| 183 | 115 |
| 169 |  79 |
| 153 | 126 |
=>
| 115 | 169 |

| 151 | 198 | 156 |
| 110 | 100 | 124 |
| 143 | 170 |  89 |
| 145 | 140 |  84 |
=>
| 156 | 100 | 143 |

|  66 | 121 | 177 | 130 |
| 177 | 132 | 136 | 118 |
| 145 | 123 | 126 | 136 |
| 190 | 140 | 136 | 122 |
| 134 | 126 |  94 | 126 |
=>
| 130 | 136 | 123 | 190 |

| 112 | 123 | 125 | 157 |
| 100 | 117 | 128 | 168 |
| 120 | 145 | 122 | 116 |
| 113 | 109 | 135 | 141 |
| 147 | 139 | 128 |  68 |
=>
| 157 | 128 | 145 | 113 |

| 125 | 128 | 104 | 126 | 119 |
| 109 |  71 | 134 | 128 | 126 |
| 130 | 107 | 121 | 133 | 130 |
| 138 | 118 | 134 | 119 | 106 |
| 135 | 110 | 141 | 141 | 121 |
=>
| 119 | 128 | 121 | 118 | 135 |

| 137 | 130 | 110 |
| 117 |  71 | 101 |
| 130 |  88 |  75 |
=>
| 110 |  71 | 130 |

| 111 | 134 | 171 | 125 |
| 134 | 172 | 110 | 125 |
|  83 | 110 | 125 | 125 |
| 113 | 124 |  85 | 133 |
|  56 | 130 | 133 | 131 |
=>
| 125 | 110 | 110 | 113 |

|  71 |  78 | 104 |
| 146 | 178 | 106 |
|  88 |  88 | 113 |
| 131 | 128 | 105 |
=>
| 104 | 178 |  88 |

| 184 | 163 | 184 |
| 184 | 179 | 183 |
| 101 | 108 | 152 |
=>
| 184 | 179 | 101 |
